In the rows, 128 means zero.
Each path below is one point turned by a fixed rotation once a step. After each direction that follows a path, write how fast that rotation turns it, in degrees per step (0 if it stays still).
Each turn is a multiple of 5 degrees from 10 to 175, or 0.
Rotation 1:
[132 121 123 128 124 116 128 115 132 144 132 127 136 125 127 123 126 139
 133 129 122 131 120 126 112]
[133 119 121 132 125 113 126 117 130 138 133 123 132 124 129 129 123 143
 132 129 128 126 124 124 108]
[133 120 124 132 122 115 132 117 126 137 132 125 132 120 130 132 124 136
 123 133 130 127 120 122 110]
[131 120 124 128 119 115 132 112 128 141 133 127 134 121 131 128 126 133
 127 136 123 132 118 121 115]
[130 117 123 124 125 117 128 112 130 138 133 124 135 125 131 129 123 137
 136 133 121 131 121 122 113]
[132 119 125 126 128 114 130 112 126 134 131 120 133 124 132 132 120 140
 133 130 129 126 121 122 110]
[130 124 124 127 120 115 132 110 125 134 130 122 132 123 132 134 121 135
 123 131 132 128 117 124 112]
[127 122 125 121 116 119 132 110 128 135 131 120 134 124 134 130 124 130
 128 136 125 134 119 124 112]
[128 117 129 119 123 121 132 113 131 136 130 120 135 129 135 129 122 134
 137 134 126 132 123 122 110]
[131 121 133 123 127 117 131 112 128 134 129 120 136 129 133 131 118 138
 130 127 133 130 120 126 110]
[128 127 128 125 119 117 132 112 129 136 128 120 135 127 134 131 122 134
 125 125 133 131 118 130 110]
[125 123 128 123 115 123 132 117 133 137 131 118 136 129 133 128 126 131
 129 132 129 133 122 127 107]
[130 119 134 122 123 121 133 119 134 138 130 122 137 130 133 126 125 135
 131 133 128 131 124 125 104]
[132 124 135 124 127 117 132 117 130 142 129 125 136 130 132 126 123 138
 128 126 131 131 119 128 108]
[128 127 126 129 117 117 130 115 132 141 130 123 135 126 131 126 125 137
 127 122 131 132 119 132 108]
[130 124 132 129 134 128 130 131 127 124 129 128 127 129 128 130 127 130
 127 130 132 124 131 125 123]
100
[130 129 126 125 129 124 129 133 131 126 124 130 126 128 133 130 132 125
 129 127 129 125 130 129 132]
0
[129 125 132 124 133 129 129 128 129 131 128 131 130 129 129 125 128 128
 132 131 122 131 128 126 130]
85
[128 126 125 126 129 127 127 123 123 124 129 126 126 126 129 132 125 127
 130 131 126 127 126 124 132]
20
Rotation 2:
[126 123 147 114 143 144 126 120 124 132 132 121 134 120 127 123 124 136
 130 130 130 127 133 122 138]
[124 125 149 111 143 135 124 121 128 129 135 116 134 124 130 124 115 135
 131 127 130 129 132 129 133]
[122 125 143 107 138 136 125 120 130 129 134 121 138 123 125 128 115 137
 124 125 135 121 134 132 133]
[125 124 143 113 140 145 127 118 124 131 134 125 138 118 126 128 123 137
 124 129 133 121 131 123 135]
[129 126 149 115 144 139 124 120 125 132 134 119 134 119 135 124 119 135
 130 127 128 126 129 121 134]
[125 126 146 110 139 134 124 121 132 131 136 116 135 124 135 127 112 137
 127 123 131 121 131 131 132]
[124 125 141 110 135 142 126 119 130 133 134 123 139 121 132 131 119 138
 121 125 136 116 131 127 135]
[129 123 144 117 138 147 126 118 126 135 134 121 135 117 135 129 124 137
 126 129 132 122 129 121 138]
[128 123 148 115 140 138 125 122 129 136 134 114 133 123 139 126 118 134
 131 127 131 126 128 125 135]
[125 124 142 109 134 137 127 122 135 136 133 116 136 126 134 131 114 136
 127 125 137 120 130 132 136]
[125 120 140 113 135 146 126 120 130 136 131 122 137 121 131 131 124 136
 126 127 139 121 131 126 140]
[127 122 146 117 139 143 127 121 128 138 131 116 133 122 134 126 124 136
 133 129 135 128 129 122 140]
[124 122 146 113 137 136 126 124 133 136 133 113 132 128 133 127 116 135
 134 126 135 129 130 131 136]
[121 121 140 110 133 141 128 122 134 135 130 119 138 126 126 129 119 137
 128 126 141 123 133 131 139]
[124 120 142 115 139 147 126 120 127 135 130 121 137 121 125 128 127 137
 128 130 137 125 134 123 141]
[128 127 125 129 127 134 129 126 126 129 127 133 130 125 125 130 133 129
 125 130 130 125 128 125 130]
100
[131 131 125 128 124 129 125 125 127 128 133 128 125 129 128 122 133 126
 127 127 129 131 130 132 127]
0
[130 126 126 130 124 130 129 129 132 134 127 125 127 130 134 130 129 128
 130 128 132 128 125 128 131]
20
Rotation 3:
[126 128 132 138 124 125 127 126 125 122 117 128 129 145 142 144 126 137
 136 133 126 129 135 135 142]
[112 129 137 136 128 123 128 127 126 123 120 127 134 136 141 146 126 136
 139 134 135 125 136 136 133]
[125 135 135 137 127 128 126 130 128 115 126 125 131 136 148 142 134 134
 145 136 131 126 137 132 129]
[127 136 137 140 129 130 132 131 125 116 123 129 131 137 144 146 132 134
 134 125 122 126 137 138 137]
[118 136 139 141 123 131 137 131 123 118 122 122 127 135 140 143 127 130
 135 126 135 125 131 139 134]
[130 132 130 141 121 130 132 130 128 116 120 121 123 146 142 139 128 134
 138 134 133 129 131 134 138]
[123 128 133 140 125 124 128 127 125 124 116 130 131 141 140 145 124 137
 135 132 126 128 134 137 144]
[113 130 135 136 125 123 128 127 126 122 121 125 133 135 142 143 127 135
 141 136 137 126 135 135 133]
[128 134 133 136 129 127 125 130 128 116 124 127 132 138 147 141 134 136
 143 136 127 126 137 132 131]
[124 137 139 140 130 131 132 130 124 118 123 130 133 135 143 146 129 134
 134 123 123 125 136 139 135]
[119 136 138 141 123 131 137 130 124 115 123 120 125 137 141 140 130 130
 137 128 138 126 131 137 133]
[130 131 129 141 122 131 130 131 125 117 119 123 124 145 141 138 128 135
 136 133 130 130 132 134 139]
[118 128 133 139 125 124 130 127 125 125 116 129 131 141 139 145 123 136
 134 131 129 128 135 138 142]
[116 130 134 135 126 124 127 128 127 120 122 124 133 137 144 142 130 135
 143 137 138 127 135 133 132]
[129 134 133 136 129 127 125 129 127 116 123 130 132 140 148 144 133 135
 141 134 124 127 139 133 133]
[129 123 135 126 127 130 126 126 127 131 129 125 127 127 128 128 134 129
 126 127 129 129 126 125 131]
0
[129 128 129 129 130 127 128 127 127 131 125 133 130 128 126 131 126 129
 124 124 121 128 129 131 133]
125
Rotation 4:
[124 125 128 121 130 133 131 129 139 122 127 121 117 139 128 122 136 122
 146 126 123 125 138 135 128]
[128 124 122 122 140 129 142 122 137 122 126 129 124 141 130 132 140 126
 138 131 124 122 134 122 124]
[135 129 126 124 127 121 142 119 129 120 133 119 120 145 127 132 144 128
 132 132 124 129 126 134 128]
[129 127 127 133 132 128 136 122 127 125 125 123 122 139 124 125 141 125
 136 123 113 123 137 144 134]
[130 126 130 125 145 125 135 125 136 131 130 136 126 141 121 122 141 126
 133 131 113 126 134 129 128]
[138 135 126 123 131 121 135 133 142 124 134 128 116 135 127 124 144 130
 136 129 120 134 130 131 129]
[126 126 121 133 134 124 141 131 139 120 125 123 118 127 130 123 145 126
 133 131 127 124 137 141 130]
[125 125 135 120 136 120 142 127 138 125 127 131 120 138 126 123 138 128
 127 136 123 112 132 136 127]
[128 135 139 122 128 128 134 130 135 120 128 128 115 139 130 134 144 130
 139 124 118 121 127 131 128]
[122 125 130 133 140 132 130 122 135 124 131 124 118 134 131 131 152 128
 132 126 125 125 128 131 130]
[126 122 134 121 137 130 134 122 138 131 140 120 120 141 124 121 140 128
 132 137 128 127 133 137 127]
[127 131 130 120 129 135 139 131 134 125 130 124 117 141 124 125 135 122
 145 129 122 127 141 132 129]
[124 124 119 123 139 125 139 122 136 118 120 126 122 141 129 130 144 120
 136 130 123 127 132 124 130]
[138 125 124 122 131 118 137 117 133 122 132 118 124 142 128 125 141 131
 134 130 120 124 124 137 126]
[134 132 129 132 131 130 143 126 127 125 130 127 122 137 125 129 141 132
 137 126 114 122 140 142 131]
[126 131 127 129 125 127 129 129 127 126 125 128 125 128 127 131 133 124
 125 128 130 134 124 126 133]
110
[128 128 130 129 125 126 130 125 123 125 125 128 130 130 130 132 129 130
 126 125 126 122 124 129 127]
65
[128 128 128 125 130 127 122 130 131 127 125 132 129 130 130 128 129 126
 132 125 124 128 125 122 127]
95
[130 128 130 132 130 124 126 130 126 127 130 131 126 132 130 130 128 122
 128 127 132 128 132 130 124]
0
Rotation 5:
[120 120 134 120 129 141 120 122 129 134 130 135 121 141 133 119 108 134
 129 135 125 128 123 128 118]
[122 123 130 119 125 134 131 116 140 125 125 135 125 125 125 116 111 135
 132 140 127 128 129 126 116]
[125 126 127 110 124 127 123 121 140 124 130 141 123 134 130 117 116 141
 137 133 132 129 130 129 131]
[139 129 125 112 120 133 123 128 146 129 125 137 127 127 126 123 111 134
 131 127 130 140 136 133 125]
[133 124 127 121 122 144 118 135 132 125 129 140 123 138 127 126 108 135
 129 127 130 138 128 128 134]
[130 128 125 124 116 153 129 123 135 124 132 133 122 130 120 124 116 132
 128 129 129 140 128 123 121]
[116 128 128 119 110 143 124 127 132 120 136 130 124 138 129 121 122 145
 128 131 128 134 128 121 129]
[123 133 129 115 113 139 124 120 138 133 132 125 126 135 135 121 123 140
 124 126 126 136 132 131 114]
[122 122 133 118 122 134 117 130 134 131 121 127 125 140 137 120 108 141
 123 133 124 130 129 130 120]
[126 123 131 121 130 140 124 115 132 136 126 135 120 131 132 117 108 133
 129 134 127 131 124 133 113]
[121 123 128 120 125 132 126 121 138 120 125 139 125 129 124 115 108 140
 136 139 128 127 125 125 126]
[130 132 123 109 123 132 127 119 142 127 133 142 124 129 126 119 117 138
 139 127 134 132 130 133 125]
[132 128 125 113 118 132 119 137 142 125 126 136 130 132 124 125 109 137
 129 126 130 136 135 128 131]
[136 125 128 118 120 149 121 129 133 130 135 139 121 139 125 129 112 130
 130 126 130 140 128 129 126]
[123 124 129 124 113 150 127 130 134 121 130 129 124 133 121 125 114 134
 125 135 126 138 129 118 124]
[125 127 128 125 132 123 128 128 130 130 128 131 130 127 125 129 123 126
 131 128 129 122 128 129 124]
40
[130 129 128 126 130 130 128 123 126 132 133 132 125 131 131 128 131 126
 130 125 130 128 126 131 127]
170
[130 125 130 128 132 124 129 123 130 128 124 128 125 127 133 123 129 128
 128 133 128 129 129 129 129]
45
Rotation 6:
[128 131 126 132 130 121 135 132 122 118 126 127 118 107 139 122 119 130
 122 135 114 132 131 124 119]
[136 120 120 132 131 124 138 140 122 119 133 130 120 113 139 126 131 120
 123 130 116 138 121 124 125]
[141 128 123 130 132 118 129 143 116 128 139 130 119 128 144 132 124 125
 128 132 116 129 123 124 120]
[129 131 128 138 136 113 128 132 128 129 137 123 119 122 140 122 120 130
 126 131 110 131 130 121 113]
[129 123 119 138 131 127 134 126 125 128 131 123 120 110 136 126 126 125
 130 135 110 139 123 122 117]
[137 126 120 126 127 130 133 139 112 123 126 134 117 114 140 130 121 129
 126 137 114 134 130 124 119]
[133 128 123 128 137 116 135 143 123 119 136 131 116 119 140 124 126 128
 117 127 120 130 128 122 120]
[133 126 125 138 136 118 132 134 125 127 143 123 117 117 140 130 128 121
 131 127 111 132 117 127 122]
[136 125 127 134 126 120 130 131 118 133 130 125 122 122 143 126 120 125
 134 139 110 134 129 127 113]
[130 126 121 134 128 125 131 137 124 125 128 126 120 116 137 120 121 134
 117 136 115 138 130 117 113]
[132 128 116 133 135 129 131 137 121 120 136 136 115 112 135 131 125 126
 125 127 113 134 122 119 125]
[138 126 126 125 137 117 135 135 117 127 135 134 113 120 144 130 128 122
 132 128 113 130 132 128 121]
[134 127 128 132 133 112 134 131 123 125 135 116 122 117 145 125 126 129
 124 133 118 130 124 127 112]
[132 128 123 139 125 125 130 135 124 124 134 124 127 115 137 125 117 124
 127 136 110 136 116 123 120]
[137 123 119 133 130 126 132 140 121 129 131 137 117 123 136 124 124 123
 127 134 109 139 133 119 120]
[124 130 127 131 131 128 129 129 125 126 129 127 126 129 126 133 127 122
 125 132 128 130 129 130 123]
0
[129 130 125 128 126 132 125 128 124 129 131 128 129 126 128 135 125 130
 131 128 128 126 122 130 129]
130
Rotation 7:
[132 119 127 121 128 113 123 134 138 131 122 123 137 121 120 124 117 125
 125 130 147 123 134 126 133]
[126 113 123 124 123 118 135 129 123 133 138 119 141 132 126 129 127 125
 122 134 141 119 140 125 136]
[127 115 128 122 120 118 124 133 130 131 122 114 139 125 116 116 127 126
 133 136 138 119 127 127 138]
[125 111 128 117 117 122 128 138 129 125 142 114 131 124 125 127 124 125
 119 138 136 128 133 126 130]
[125 114 120 125 125 111 129 132 132 131 117 111 130 122 120 123 124 127
 122 132 137 132 134 128 134]
[123 115 124 127 118 114 126 140 126 123 132 125 136 128 125 125 125 123
 111 131 140 116 133 132 131]
[118 110 126 127 125 113 129 135 136 135 126 119 141 127 120 120 133 134
 126 136 131 123 135 123 129]
[119 112 126 124 109 118 128 135 125 129 132 119 122 124 124 123 132 122
 121 136 134 118 128 127 132]
[125 112 127 120 123 112 122 139 141 133 125 121 129 114 124 125 128 129
 123 130 134 130 130 121 124]
[118 114 121 127 120 112 135 131 128 134 129 125 122 124 127 131 128 122
 117 132 142 120 139 125 130]
[127 114 125 129 121 110 121 137 134 137 121 128 139 121 125 124 132 126
 128 127 140 112 128 122 130]
[119 112 132 121 120 121 130 130 132 135 140 127 128 125 124 128 132 125
 127 137 140 115 137 119 129]
[131 113 124 122 117 116 126 131 131 139 123 113 127 116 124 124 130 124
 133 130 137 127 128 119 135]
[129 118 130 117 121 117 127 132 133 129 134 126 126 120 126 131 119 119
 119 133 148 121 137 125 131]
[130 115 119 126 129 112 131 129 131 140 124 117 143 125 125 129 126 128
 127 129 143 124 137 122 135]
[129 127 129 124 126 129 128 128 130 127 129 123 121 123 128 129 126 126
 128 129 127 135 126 127 127]
80
[126 129 129 128 124 130 131 128 124 125 135 130 124 130 130 131 128 125
 124 129 130 125 130 129 128]
175
Rotation 8:
[118 125 121 135 125 111 125 129 132 123 125 126 131 125 130 131 125 121
 128 129 116 135 146 129 142]
[118 128 128 128 123 116 124 135 130 136 124 131 133 125 127 121 120 112
 139 127 121 130 130 133 147]
[130 119 133 126 126 119 129 130 134 129 120 128 125 120 126 126 127 125
 132 121 121 129 145 126 154]
[116 124 128 129 126 115 125 126 141 128 116 125 133 124 130 114 133 118
 127 123 119 133 135 127 139]
[123 121 131 128 121 112 136 127 136 132 121 138 133 133 137 124 118 125
 129 123 122 131 140 131 145]
[126 130 132 125 132 109 121 135 133 124 124 126 135 126 134 121 130 126
 132 128 118 141 135 131 146]
[114 127 121 135 124 117 128 126 133 126 124 131 132 123 131 131 125 116
 132 130 119 130 145 130 144]
[123 124 132 128 122 118 123 138 132 134 124 127 132 125 125 121 118 115
 137 122 120 131 132 131 149]
[124 121 132 127 129 120 131 126 136 126 119 131 126 119 129 122 133 124
 133 125 122 129 143 124 152]
[117 121 128 131 120 112 126 129 142 129 119 125 134 128 131 116 126 120
 123 118 119 135 135 129 136]
[123 126 131 125 127 112 134 127 133 129 122 140 136 132 139 123 122 125
 134 127 122 132 137 134 148]
[126 126 127 129 130 109 119 135 132 121 126 124 133 125 130 126 127 124
 129 126 117 140 142 132 145]
[112 129 123 132 125 118 126 128 133 129 122 131 132 122 128 125 124 112
 136 130 120 126 139 131 145]
[128 117 134 125 121 118 126 136 132 133 122 127 128 124 125 123 119 120
 131 118 121 131 137 130 150]
[121 124 132 127 129 118 129 124 139 127 117 129 129 121 132 116 137 123
 133 126 121 132 138 125 147]
[127 130 130 126 129 127 123 132 129 129 128 125 131 128 127 123 130 125
 129 127 127 131 121 129 126]
170
[127 128 127 129 127 132 125 130 125 129 129 125 125 123 122 131 127 123
 132 129 128 125 128 127 131]
65
[134 128 132 125 133 128 126 129 126 125 129 127 126 125 128 128 132 133
 129 129 128 131 129 127 133]
125
Rotation 9:
[124 126 146 119 125 122 122 131 135 129 125 118 130 118 134 118 132 130
 116 120 125 133 143 134 139]
[129 131 145 111 132 134 116 123 124 136 125 123 135 121 139 118 139 124
 120 126 131 124 134 120 130]
[125 126 146 124 126 125 127 121 126 133 114 122 136 119 128 120 136 128
 116 122 131 133 147 130 139]
[126 127 148 116 135 132 115 134 134 134 129 118 137 120 135 117 132 122
 119 122 122 125 136 124 137]
[131 128 144 115 133 132 128 120 123 134 116 125 139 119 127 117 140 127
 114 130 134 129 139 126 129]
[121 122 144 125 129 130 126 129 137 136 120 118 138 119 130 120 129 122
 117 124 121 130 142 122 143]
[133 129 145 114 138 134 120 133 127 133 124 124 141 117 130 114 138 125
 115 135 124 132 135 125 126]
[125 122 142 117 126 136 137 121 137 134 116 121 133 118 129 121 133 125
 113 130 131 134 140 123 139]
[126 130 141 124 132 135 117 132 133 137 125 125 137 114 135 118 132 121
 117 131 113 135 139 120 132]
[133 127 146 111 125 129 132 128 134 131 119 121 132 115 131 117 136 129
 114 134 131 138 135 130 128]
[123 130 141 119 125 139 123 123 135 137 121 124 128 116 138 125 132 124
 117 129 123 135 141 114 141]
[131 132 146 122 126 125 119 129 127 133 121 126 135 111 137 116 135 129
 116 132 122 141 139 133 123]
[126 127 144 108 122 131 127 127 136 132 123 121 125 117 138 122 133 127
 117 126 134 133 137 122 139]
[127 136 142 126 127 134 114 119 124 137 121 127 132 115 137 118 137 129
 118 125 123 134 144 124 131]
[126 123 150 116 121 120 123 133 131 131 121 118 131 117 136 119 132 128
 118 123 132 134 135 132 133]
[127 128 126 131 126 133 130 119 127 131 123 129 128 128 128 130 129 128
 129 128 129 127 130 124 130]
130
[130 126 126 132 126 126 129 130 127 129 132 129 127 125 127 129 130 135
 129 132 129 122 127 125 129]
0
[128 126 128 130 126 126 133 125 131 126 126 126 128 127 126 126 128 133
 126 126 129 129 129 136 127]
155
